A hidden rule labels the rows of this table. It goes by one to three of the table's principal directions, not those with the most spread.
[  1 -76  -6  17  53  27 -54 -64  61  95 -27  69  -9  -8 -13  89 -26 -61
 -10  35 -11  18  34 -29 -38  21  81  57  60  91 -31   4] qc
[ 29 -28 -21 -47  25  30  55 -11 -14  40  20 -50  -8 -50  37  11 -82 -43
   1 -23  36 -75 -30 -36  38  35 -10  74 -19  26   5  77] qc
[  1  22  -4   4 -12 -19 -20  25  -2 -42   5  10  22  14 -14 -26   6  18
   9  16 -16  20 -12   1  -3 -20  -7 -32   5  -6  14 -13] qc
[-34 -21  25  35   1  21 -11 -57  58  57 -26  48   3 -14  40   7  44  28
  31  48   0  -6  45   5 -11 -16 -13  31  37  43 -53 -31] bp
[  3  38 -11  -6 -35 -10  71  46 -65 -41   9 -70 -45   8   2 -17  -6   0
 -30 -51  16  -5 -27  42  34  15 -32 -35 -68 -64  16   3] fb
[  15  -80    3  -75  103   44   37  -89   37  103  -39  -24   -7  -98
   47   55  -45  -71    0  -33   69 -103   20  -82   40   67   32  127
   23   97  -33   52] qc
[ 15 -50   8  -5  31  21 -25 -15   6  32  36  19   2  16  -8  34 -58 -57
 -15 -19  10   3  -7 -55 -19  21  22  53  -9  16  26  40] fb
[ -2 -40 -15   0  22  26  45 -35  21  62  -1   2 -36 -26  25  42 -57 -41
  -6   9  15 -23   3  -8  10  16  11  64   3  52 -30  31] bp
[ -3 -15   7 -30  42  -2  -3 -30  16  13 -17   4  10 -24   1   4   6  -5
   7 -10  18 -21  16 -37   5  13   6  34  19  28 -10   0] zq
[-35 -44  14 -42  73  20 108 -81  32  67 -54 -27 -67 -70  52  33 -10 -24
 -10 -28  66 -60  43 -29  59  39 -13 102  -5  83 -68 -18] bp
[  9   7 -24  35 -39   7   6  16   6  12  25  15  -3   6  -1  10 -35  -5
   7  36 -30  16 -20  40 -28 -25   6  -9   7  -8  -9  31] zq
[  1  32  13 -41  15 -31 -18  23 -20 -69   6 -18  37   7 -17 -55  27  36
  12 -25   9  -5  -6 -39  16  -6 -29 -25  -5 -26  33 -16] zq
[-11 -19  15  42  -8  12 -41 -27  44  35  -6  56  12   7  -1  21  27   1
  11  37 -21  26  23  17 -42 -21  25   5  32  15 -22 -15] bp
[ 10   2   2 -41  12   3  65  12 -35 -14   7 -65 -28 -22  11  -9 -24 -16
 -24 -56  35 -37 -16  -4  42  23 -15  20 -47 -21  17  19] bp
[  0 -21 -13  74 -33  21 -38 -14  39  55 -11  62  -3   5  -4  53   4 -32
   1  55 -38  40   4  54 -58 -18  47  -5  29  17 -33   2] zq
[ 50  -2   4 -28   4  -4 -81  48 -23 -49  55  -2  75  20 -32 -30 -34 -22
   4 -20 -12  -1 -46 -52 -22  -2  17 -13  -6 -38  83  50] bp
[ -7  17   3  14 -23  -9   3  20 -13 -24  13  -2  -8  26  -7 -15   8  19
  -4   0 -10  21  -2  17  -1 -14 -15 -28 -14 -25   8 -14] bp
[ 15   6 -20  53 -52  11 -40  25  -4  15  21  27  11  28  -7  17 -11  -8
   5  37 -39  29 -20  40 -40 -14  15 -34   8 -24   6  22] fb
[  3  13  -5  -6   0 -17  -5  23 -10 -37   1  -2   3  13 -19 -11  -4   3
  -8  -3  -7  19 -10  -1   5  -8   4 -25  -5  -3  17 -14] qc
[  21   70    2   -8  -56  -40  -22  103  -61 -127   50  -38   41   53
  -32  -89    7   52   -1  -19  -24   33  -51   14   14  -37  -42  -99
  -45  -90   81  -11] qc
[-19  41  -3  -2 -14 -36  30  29 -21 -60  -1 -14 -21  27 -22 -30  18  39
  -9  -8  -9  32   2  22  13 -20 -24 -49 -16 -25   3 -40] qc
[-14   8  16  -9   0   4  17 -16  13   2  -2  -7  11 -18  30 -30  21  35
  24   7  14 -28  12  -6  16 -10 -35  15   4   2 -15  -5] bp
[ 26  14 -35  37 -51  -6  26  63 -53 -19  22 -28 -55  38 -48  45 -44 -53
 -60 -27 -30  55 -40  80 -23   3  46 -57 -50 -58  27  18] qc
[-10  43 -21 -32  -6 -24  63  21 -49 -35 -17 -60 -35  -3   3 -24   6  32
  -6 -28  18 -20  -5  12  49  20 -41 -29 -26 -21  -7 -12] qc
[-50  34  58 -70  43 -33  59 -17 -15 -71 -30 -55  -8  -8  33 -90  81  89
  13 -56  62 -39  43 -54  88   6 -91   0 -32  -6  -1 -83] bp
[-14 -46  19 -25  56  27 -12 -78  47  76 -18  25  15 -36  39  18   3  -2
  31  12  29 -52  39 -66   5  24  -7  84  42  65 -37  14] fb
[  1  -5 -15  25 -19   2  -4   9   5  10  22  20 -14  26 -15  19 -32  -6
  -6  24 -26  30  -5  19 -23 -16  14  -9   8   3  -1   9] fb
[ -6  18 -18  31 -33 -13  20  28  -9 -21  20   9 -26  33 -19   3 -25   5
 -11  18 -27  43 -12  39 -14 -25  -1 -33 -10 -14  -1  -6] qc
[ 44   5 -30 -71  43 -16  -9  31 -46 -41  14 -44  33 -24 -24 -10 -58 -47
  -7 -49  24 -38 -50 -69  23  41   5  17 -16  -5  50  58] zq
[ 15 -16  -4  22  -6  12 -41  -3  20  21   9  32  25  -2  -7  19 -11 -24
   7  23 -18   9  -9   3 -35  -8  28   7  21   7   3  21] zq
[ -35   88   21   34  -80  -49   54   74  -40 -120   19  -28  -26   56
  -18  -82   62   87  -11  -10  -23   64   -7   86   13  -64  -63 -110
  -57  -96   16  -75] bp
[ -6 -19  -5  53 -21  14 -26 -13  34  38   3  53  -7  16  -4  37  -8 -15
   1  46 -31  37   9  32 -43 -21  30   0  24  19 -22  -1] qc
[ -7  -8   0  50 -16  -4 -44  -3  48   4   6  70  16  20 -25  17   1  -2
   8  57 -44  57   7  28 -55 -46  37 -16  39  21 -13 -16] zq
[  1 -16   2  -5   3  12   4 -17  17  29  16   5  -2  -3   5   9 -17   8
   5  12  -6 -10  10   0  -9 -11  10  21  18  11  -6  16] qc
[-21  -1   5  40 -23   0  13   0   8   5  10  25 -32  34  -4  11  -2   7
  -9  17 -16  41  12  27 -15 -19  -5 -12  -9  -2 -14 -23] fb
[ -9 -10  17 -21  18  18  18 -45  13  46 -29 -19  -1 -41  35   2  40  17
  15 -10  28 -53  30  -5  17  19 -10  34  13  11 -31  -1] zq
[  6  -9  -2  15  -8   6 -34  -4  17  17  15  28  16  14 -10  10  -6   4
   8  26 -23  14   4   3 -30 -16  18  -4  26   4   2  11] qc
[ -4 -18 -11  -1  12   6  23 -17  13  29   7   8 -25  -1  -4  27 -35 -15
  -7   9  -4   4   7   1  -7  -1  15  26  11  25 -16  13] qc
[  6  19 -15 -14  -6 -12  51  29 -35 -32   3 -40 -29  -4 -10  -3 -23 -15
 -24 -31   9   1 -23  20  20   8  -5 -14 -36 -22  10   6] zq
[-10 -20  19  26   1  11 -34 -27  45  27  -5  45  17  -1   5  10  23   7
  13  32 -14  14  23   5 -28 -22  19  12  32  22 -16 -16] bp
[  2 -41   0 -10  38  12  -4 -30  20  38   8  20 -12  -1  -7  39 -42 -39
 -10  -3   6   1   9 -36 -13  14  26  50  12  38  -5  20] fb
[  5   8  -9   8 -15  -3  23  21 -16 -16   5 -14 -16   2  -5   3 -16 -16
 -14 -10  -1   9 -18  22   4   0  -1 -10 -25 -15   6   4] fb
[  7 -21  23 -13  39  -8 -92 -17  25  -8   3  47  58  15 -26  -3  22  -6
  14   2  -5  14  13 -65 -33   2  23   9  35  14  26  -7] fb
[ 15  36   0 -12 -20 -29 -20  69 -46 -96  40 -19  27  45 -26 -55 -20  11
  -6 -23  -7  28 -43 -23  15 -11 -33 -52 -41 -47  65  -3] bp
[ -4  18  -1  42 -48   2   2  22   0  -9   1   6  -7  14   4  -5  21  17
  -1  23 -22  24  -5  58 -10 -24  -1 -40  -8 -24  -5 -17] qc
[ 38  20 -13  20 -36 -18 -60  83 -38 -81  51   8  40  51 -44 -24 -42 -30
 -16  -4 -32  52 -62  -4 -22 -16  11 -59 -33 -48  78  20] qc
[ 27  25  -9   2 -25 -16 -15  62 -36 -67  34 -15  26  19 -25 -28 -27 -20
 -11 -19 -11  21 -51   3  -6 -10  -4 -37 -36 -47  53  21] fb
[  23  -56   -9   74    4   22 -119  -28   79   62   14  125   52    7
  -42   76  -28  -78    8   73  -59   64   -4    4 -118  -31  100   27
   71   43  -10   34] zq
[  25  -76   16   33   30   39 -100  -33   54   65   10   77   43    1
   -8   60  -29  -82   -2   24  -13   19    0  -43  -59   10   70   54
   32   48   16   30] bp
[  0 -30  -4 -12  25  15  20 -42  23  60   1   5 -23 -18  -3  43 -20 -16
  -7  -1   2 -15  23   3 -20   5  33  46  26  21 -26  25] zq
[-32   0  10  25   4 -15  15 -11  21  -8 -28  26 -34  19 -13  13  29  12
 -15  13  -8  45  30  25  -1 -16  10 -19   5  23 -26 -61] qc
[ -5 -32 -13 -45  87  -2 -20 -63  28  41 -47  26  19 -48   4  32 -10 -38
  20  -1  33 -39  19 -90   7  48  12  72  45  83 -35  10] zq
[  2 -25   5 -16  24   9 -10 -27  24  32   1  10   3  -9  -2  16  -7   2
   3   8  -1 -11  19 -14  -8  -1  24  26  29  27  -7   8] qc
[-25   4  19  30 -23   7   7 -17  13  19 -10  12 -19  14  16  -1  44  33
   3  14  -6  12  30  33  -5 -14 -13 -13   2  -9 -25 -34] bp
[ 27 -34   4  38 -16  25 -71  10  22  25  19  41  30  15 -12  29 -17 -41
  -7  24 -28  26 -14   9 -42  -8  51  -4  13   4  27  20] qc
[-11 -25   6  30  -5  15 -16 -22  24  39  11  35 -12  22   2  26  -9  -4
   1  24 -14  21  19   3 -24  -9  11  14  15  17 -14  -1] fb
[-11 -15  16 -45  43   8  24 -39  -7  26 -24 -31 -10 -26  28  -2  18   4
   4 -37  45 -51  24 -49  39  41 -24  43  -7  18 -12  -3] fb
[ 29 -22 -17   8  -7  22 -60   8   1  30  18  16  30  11   0  19 -34 -23
   8  24 -17  -6 -18 -20 -14  13  24   2  20  14  24  38] qc
[-14 -29  17 -11  41  -1  -7 -33  27  19  -9  22 -11   5 -12  21   3  -8
 -10  -6   7  12  30 -28  -6   4  22  28  17  34  -9 -22] qc
[ 50  25  -5 -25 -33  15 -46  53 -78 -25   8 -70  48  -6  17 -32  23  -9
   1 -53  21 -54 -47 -14  30  53 -24 -39 -47 -78  65  44] fb
[  10   85  -11    2  -71  -39   34  103  -97 -121   24  -75   -9   42
  -19  -70   21   34  -21  -51   -3   22  -53   48   36   -4  -59 -106
  -85 -113   56  -16] zq
[ -7 -15  17   5   9  27 -54 -53  19  70 -57  12  25 -31  36  17  85  18
  27  11  14 -44  42  -6   0  36   6   9  39  15 -35 -17] qc
[ -8 -17   3 -23  19  28  51 -52  21  65 -29 -27 -15 -62  49  11  11   8
  16   0  32 -69  24   5  26  19 -10  57  15  30 -47  17] zq
[ 27 -32 -23  33 -11  22 -20   7  12  37  23  28  -3   3 -16  51 -60 -64
 -16  20 -24  22 -25  19 -42  -2  52  18   6  13   7  46] bp
[-13  10   2  42 -29  -6 -28   5  19  -4   0  39   4  27 -13   1  25  22
   6  38 -33  43  11  35 -30 -31  10 -35  20  -4 -11 -28] qc
[  7 -83 -14  29  35  54 -15 -78  67 127 -27  52 -22 -44  20 103 -38 -73
  -4  42  -3 -17  27   4 -37  23  78  86  55  88 -56  37] qc
[-23 -24   4  43   3   4 -37 -38  56  44 -11  72  -5  20 -13  36  15   9
   8  55 -33  45  38  15 -46 -29  35   4  54  43 -37 -28] qc
[  7 -13  22   2  -9  27 -23 -20  -2  45 -23 -19   6 -16  23  12  58   9
  -1 -16  12 -32  23  20   5  23  14  -3   3 -20  -3  -6] qc
[  4  29  -4  28 -62   8  18  39 -14 -26  43 -11  14  15  30 -48 -22  33
  24  27 -15  -5 -32  28   8 -32 -53 -22 -24 -35  13  24] qc
[-15  12 -11 -82  68 -22  71 -31 -19 -12 -69 -62 -26 -63  20 -11  21   7
  -1 -47  60 -65  17 -42  78  51 -25  30  -5  44 -31 -25] zq
[ 38 -12  -4   6 -16  13 -36  47 -34 -22  30 -14  19  19 -10   3 -40 -51
 -21 -25  -1   7 -46 -14   1  20  15 -14 -40 -27  60  32] bp
[ 26  -6 -28 -14   8  -3  -3  20 -17  -6  29  -5   3   5 -27  18 -64 -39
 -11  -8 -10   4 -32 -15 -15   7  22   9  -3  -3  23  47] zq
[  6   0 -21  22 -11  -5  -8  10  11   1   7  25  -4  10 -22  20 -27 -15
  -4  28 -28  30 -11  23 -27 -18  26 -11  16  11  -6   8] qc
Here are more rows. What is the label of each one?
[-14  12  -8  38 -25 -14  12  15  11 -15  -9  20 -27  21 -22  13  10   8
 -16  24 -29  52   6  55 -16 -30  21 -39   4   0 -16 -36] >> qc
[-11  49 -10  53 -75 -16   6  43  -9 -38  22  12  -2  36  -8 -30  20  50
  11  40 -44  44 -12  75 -24 -52 -24 -69  -4 -50  -5 -16] >> zq
[-24 -19  -1 -28  49  -5  68 -36   1  19 -35 -20 -58 -21   6  28 -12 -22
 -24 -32  37 -12  24 -20  36  31  -1  42 -14  43 -33 -23] >> bp
[-11  18  13  72 -56  -1 -63  10  29  -2  -8  56  24  29 -12  -3  68  35
  15  54 -50  55  16  67 -54 -46  20 -62  29 -26 -13 -40] >> zq
[  1  65  13 -43 -14 -35   0  51 -61 -97 -16 -65  28   6   1 -81  66  60
   7 -47  22 -21 -14 -11  56  13 -59 -69 -38 -63  41 -38] >> qc
[  5  52   3 -25 -25 -28   7  53 -52 -79  11 -49  15  18  -8 -62  27  46
   1 -31   4  -4 -21   3  32  -4 -43 -59 -34 -60  38 -16] >> qc
[-26   4  -3  -5  30 -27  14 -20  15 -10 -28  20 -25   7 -27  16  15   6
 -10   1  -2  31  26  -3  -5  -5  13  -4  18  27 -27 -41] >> zq
[-22  16 -13  -3  12 -18  50 -12  16 -15 -17   7 -17 -23   7  -9  -9   7
  11  16   6   1   2   5  11 -15 -22  15   7  28 -37 -13] >> zq
[-51 -18  41 -18  51   2  39 -70  32  30 -68   0 -31 -34  40   0  76  24
   5 -19  50 -28  63 -26  44  25 -27  42   4  50 -55 -73] >> bp
[ 29 -12   0 -70  47   3 -21  -8  -4  -1  13 -27  47 -33   3 -19 -24  -4
  17 -24  23 -59 -12 -69  17  21   2  39  18  12  30  47] >> qc
[  41   39  -24  -14  -42   -6   12   83 -101  -63   32  -78   -1   22
  -11  -23  -30  -32  -29  -68   14  -12  -68    6   29   41  -30  -50
  -84  -90   68   43] >> fb
[-14  36   0  23 -38 -22  26  31 -17 -43   8  -7 -22  28 -18 -19  20  29
 -11   0 -19  38  -3  52  -7 -29 -14 -50 -20 -43   0 -28] >> zq
[ -2 -71   4   4  47  50 -22 -94  58 127 -59  29 -14 -57  31  85  24 -40
   3  20  16 -45  53  -6 -15  42  63  75  59  76 -62   9] >> qc
[ 11 -27 -17  10   9  10 -10  -9  16  32  13  24  -9   5 -15  39 -47 -34
  -8  19 -15  14  -5  -3 -24  -1  35  22  18  28  -4  26] >> qc
[ -7 -84   7  31  43  44 -62 -96  98 127 -28  91   6 -24   8  88  -1 -32
  15  69 -21   3  58 -10 -59  -3  83  74  95 100 -59   7] >> qc
[-29  -6  16   8  16  -7 -10 -34  30  15 -13  34  -7  13  -4   4  30  28
  10  17  -5  18  39 -10 -14 -13  -2   7  29  21 -27 -34] >> fb
[ -9  -1  -8  -4  15 -14 -16 -17  27   6   0  31   6   8 -22   7  -1  22
  12  31 -22  19  20  -5 -22 -22  19  -2  45  26 -16  -9] >> qc
[ -8  44 -28 -14  -5 -43  78  46 -55 -69 -18 -51 -62  11 -39   1  -9 -11
 -46 -45   6  33 -19  42  29   8  -2 -50 -49 -31   2 -30] >> zq
[ -4 -38  13  49  -4  20 -72 -34  61  57   2  78  21  16 -10  39  14  -6
  12  57 -38  37  28  13 -61 -28  52   9  55  32 -18  -7] >> qc
[  8 -11   1  35 -27  19  -7   6  13  18  22  20   3   3   7  12 -19 -21
   0  18 -15  12 -13  25 -26 -17  11   8  -5  -9   2  22] >> bp
[ 22 -19 -37  11  -7  13  22  12 -25  32  25  -9 -36  10 -17  53 -75 -62
 -29 -11  -8  10 -28  11 -17  23  28  18 -18  -3   5  53] >> fb
[  5 -37   1  23  11  16 -59 -34  55  53  11  64  27   4 -15  36 -12 -10
  15  49 -32  19  20  -6 -56 -23  51  25  60  36 -14  17] >> qc
[ -9  15  -6  18 -17 -11  18  15  -1 -23   8   8 -12  13  -7  -7 -10   3
  -3  10 -10  25  -8  19  -6 -18 -10 -15 -10  -7  -5  -9] >> zq
[  2   2  16  -9  -2   0 -32   9  13 -22  18  10  39   9  12 -40   4  33
  24  20  -5  -7  -2 -27  10 -20 -20  -5  13   8  22  -5] >> qc
[   3   32   -8  -74    9   -6  127   23  -65  -39    1 -119  -46  -46
   40  -45  -30   11  -15  -75   62  -79  -27   -4   94   33  -67   22
  -73  -29    8   23] >> bp
[  3 -15 -13  22  -4   6  -5  -4  19  22   5  25  -9   5 -10  29 -25 -20
  -6  24 -19  21  -1  17 -23 -11  29   6  16  19 -11   8] >> qc
[-18 -32  11 -42  53  18  93 -56  13  48 -26 -38 -50 -57  40  21 -21 -24
 -11 -36  56 -59  23 -24  47  32 -13  85 -16  47 -41   7] >> bp
[  6   2 -15  43 -37   4  -5  14  12  11  14  25  -8  13 -16  22 -13 -10
  -7  32 -35  36  -9  55 -39 -29  29 -22  10 -12  -8   9] >> zq
[-22 -12  41 -28  33  17 -14 -50   0  35 -62 -25   6 -30  47 -10  96  30
  12 -34  51 -56  49 -35  48  51 -27  18   1  13 -20 -47] >> bp
[ -3  12 -17  27 -19  -7 -10  15   1 -10  -8  19  -2  11  -6   5  -2  -3
   2  25 -18  26 -10  20  -8  -8   2 -26   4   7  -8 -11] >> qc
[ -8   9 -15  14  -2 -13  21   5  -8  -8 -15   3 -28   4 -15  18  -3 -16
 -15  -3  -4  23  -2  20  -4   2   8 -12  -9   1 -15 -14] >> zq
[ 15  20  15  17 -43   5 -49  30  -9 -22  14  -3  41  15   2 -32  40  31
  13   9 -19   2 -10  26 -12 -18  -4 -47  -1 -48  30  -2] >> qc
[-20  62 -10 -18 -30 -36  91  48 -56 -78   7 -64 -47  18  -3 -50   3  47
 -16 -34  11   8 -14  37  49 -11 -60 -51 -55 -51   5 -29] >> qc
[  7 -34  11   5  -5  40  57 -15   4  45  27 -22 -27 -25  42  16 -52 -42
 -11 -18  27 -36 -14   3  13  10 -12  65 -38   3  -3  46] >> bp
